In the rows, zero is written as 128.
Rotation paths and how fast each direction turns (deg/step):
Each turn is a multiple of 5 degrees from 10 to 175, or 0.
Each row of a path follows its step; steps can be skipped.
Path 1:
step 0: [142 114 135 133 134 131 121 125 128 133 123 128 129 125 125 124 134 139
 137 130 132 132 130 118 128 135 131 124 133 121 128 133]
step 1: [136 124 123 130 125 130 122 126 131 121 127 137 127 131 119 126 126 128
 124 144 132 134 116 127 127 130 142 122 136 130 129 123]
step 2: [127 135 117 127 132 132 132 131 121 130 127 138 125 130 122 129 126 125
 134 127 137 127 133 136 128 121 128 111 139 129 135 118]
step 4: [139 125 121 129 132 133 126 124 132 121 128 130 118 125 125 133 135 140
 113 123 119 125 127 125 126 116 130 130 130 132 121 132]
step 5: [144 129 128 132 133 128 122 123 124 135 132 140 120 118 124 120 132 128
 135 128 126 125 130 124 136 130 122 127 136 134 128 137]
step 6: [136 117 134 131 129 132 122 134 134 125 128 135 130 130 112 127 135 118
 133 134 139 137 132 131 128 135 131 127 128 134 130 131]
step 7: [126 120 121 124 133 143 125 132 119 122 123 129 127 126 119 136 127 126
 133 128 132 127 126 130 129 118 146 121 129 127 133 124]
step 8: [127 137 123 130 137 128 127 125 130 125 127 130 122 119 131 133 129 134
 139 124 135 131 127 120 114 121 130 123 141 124 137 127]
step 9: [136 129 121 138 131 130 128 128 133 127 129 127 129 133 120 128 135 144
 121 133 127 134 133 122 114 131 122 120 132 131 119 126]
step 10: [138 121 121 130 132 131 122 119 121 137 128 133 114 139 128 127 130 134
 125 135 125 125 126 133 133 124 129 123 130 142 127 130]
step 11: [140 120 131 127 128 123 125 133 139 127 122 138 118 130 126 127 133 119
 130 123 137 125 136 133 134 120 127 127 140 132 136 129]
Speeds:
[127 126 127 128 127 126 130 129 130 129 128 124 129 125 127 130 132 127
 126 132 129 125 129 125 128 130 130 125 126 130 127 128] => 125
[128 128 123 129 128 128 130 127 127 131 127 129 124 124 129 130 124 128
 128 128 129 128 128 129 131 128 129 127 124 127 128 129] => 130
[126 125 128 128 130 127 127 129 129 128 129 125 129 128 129 130 126 127
 126 124 128 129 131 127 128 123 130 128 129 126 132 130] => 85
[127 127 126 131 132 125 129 127 129 127 128 128 128 131 128 130 129 130
 129 126 127 126 129 128 130 129 128 131 130 131 124 130] => 65
[127 128 128 131 127 131 127 131 126 127 127 127 129 126 126 129 126 128
 133 127 128 129 127 125 125 129 130 131 126 131 128 131] => 45
Path 2:
step 0: [135 132 134 130 129 133 128 136 131 133 130 134 126 115 129 134 126 134
 134 126 121 124 135 119 135 126 134 127 131 123 130 138]
step 1: [127 123 135 122 121 125 125 137 128 132 126 130 121 125 128 132 135 132
 125 135 134 130 127 137 123 125 114 123 135 121 127 130]
step 3: [145 124 123 123 132 134 129 131 125 134 125 131 124 124 116 135 121 129
 129 127 131 129 132 131 129 124 128 131 135 129 137 124]
step 4: [120 127 128 127 125 124 127 129 129 130 132 117 120 127 133 126 124 128
 125 140 124 130 121 131 126 130 128 128 140 121 143 125]
step 5: [126 137 121 125 135 134 132 131 137 120 128 121 118 135 123 137 136 134
 129 125 130 129 134 129 137 132 134 128 129 129 128 130]
step 6: [141 131 132 122 127 126 134 128 120 141 126 121 118 126 125 121 128 128
 127 134 128 118 133 124 134 129 126 119 128 128 128 126]
step 7: [121 131 134 134 127 135 126 126 126 128 128 119 115 121 137 127 132 137
 134 128 128 130 135 130 115 128 128 134 130 125 129 125]
step 8: [125 126 123 129 126 126 125 142 121 134 130 132 124 135 131 137 131 135
 131 129 135 123 135 129 139 133 127 134 124 138 130 128]
step 9: [136 119 132 139 126 121 131 124 131 133 132 124 125 117 121 133 135 133
 129 129 123 118 129 123 130 125 125 129 129 121 135 133]
step 10: [123 128 129 132 130 137 134 141 126 124 133 125 119 123 128 134 125 126
 120 128 135 133 128 138 123 128 119 127 122 120 133 132]
step 11: [136 122 123 126 133 133 133 134 127 126 137 128 123 133 132 135 129 131
 138 141 121 126 120 123 131 133 125 127 129 136 127 131]
Speeds:
[126 128 129 128 126 126 129 129 124 130 130 128 129 129 131 125 125 126
 127 132 127 126 126 127 133 129 128 126 127 128 130 129] => 160
[127 126 129 130 129 130 128 128 129 131 122 130 126 123 128 126 129 125
 127 128 128 129 127 127 127 130 128 126 128 126 130 127] => 120
[126 125 126 127 125 130 132 130 130 131 130 125 127 126 126 127 128 129
 130 129 130 127 130 129 129 128 129 130 130 129 127 131] => 0
Path 3:
step 0: [121 125 121 128 137 124 125 129 128 117 121 119 126 122 125 138 133 130
 129 121 126 119 128 136 133 122 130 133 131 132 121 136]
step 1: [126 126 132 129 131 133 132 133 130 120 123 128 126 129 119 127 131 143
 128 122 137 134 128 125 128 130 127 121 126 143 136 131]
step 2: [129 131 126 123 136 120 123 126 130 126 128 127 136 134 117 119 125 124
 122 121 128 134 131 125 119 129 126 135 127 125 143 131]
step 3: [131 136 125 132 131 118 122 122 130 120 127 133 132 117 134 127 125 126
 131 127 132 134 126 131 142 127 128 129 137 124 137 119]
step 4: [134 124 138 135 136 124 134 126 122 137 123 127 125 134 129 130 125 136
 123 137 131 125 123 133 133 126 119 122 136 122 133 123]
step 5: [129 122 133 123 127 134 118 128 123 127 121 134 128 132 135 127 124 131
 127 133 119 132 127 126 118 140 119 136 132 122 123 123]
step 6: [132 125 113 133 127 124 136 133 121 121 124 130 135 127 138 134 131 130
 129 121 125 121 132 128 123 133 132 127 130 121 119 125]
step 8: [125 129 123 121 131 134 132 125 127 132 141 118 129 120 118 130 123 130
 119 132 127 131 127 128 119 133 128 142 132 128 128 134]
step 9: [131 131 125 115 122 127 131 128 129 127 127 129 127 109 125 135 131 124
 129 122 126 132 130 130 124 121 131 121 136 134 132 119]
step 10: [132 115 131 121 130 119 132 129 137 136 121 124 132 127 129 121 123 123
 124 127 139 123 126 133 130 120 123 122 129 136 127 131]
step 11: [123 128 137 130 131 120 110 133 123 130 129 132 129 124 125 122 127 131
 132 131 135 130 131 132 123 129 124 139 130 136 119 128]
Speeds:
[127 124 126 128 127 128 127 126 127 128 123 126 126 129 127 128 127 128
 128 129 126 130 130 131 128 126 126 126 129 130 124 126] => 70
[126 127 129 126 129 125 127 124 128 131 131 129 130 126 127 126 126 128
 127 127 126 129 126 127 129 127 129 125 130 130 130 125] => 55
[129 128 123 128 128 126 127 129 129 127 129 130 131 130 131 124 127 126
 127 128 131 129 128 130 128 124 127 128 125 128 127 126] => 95
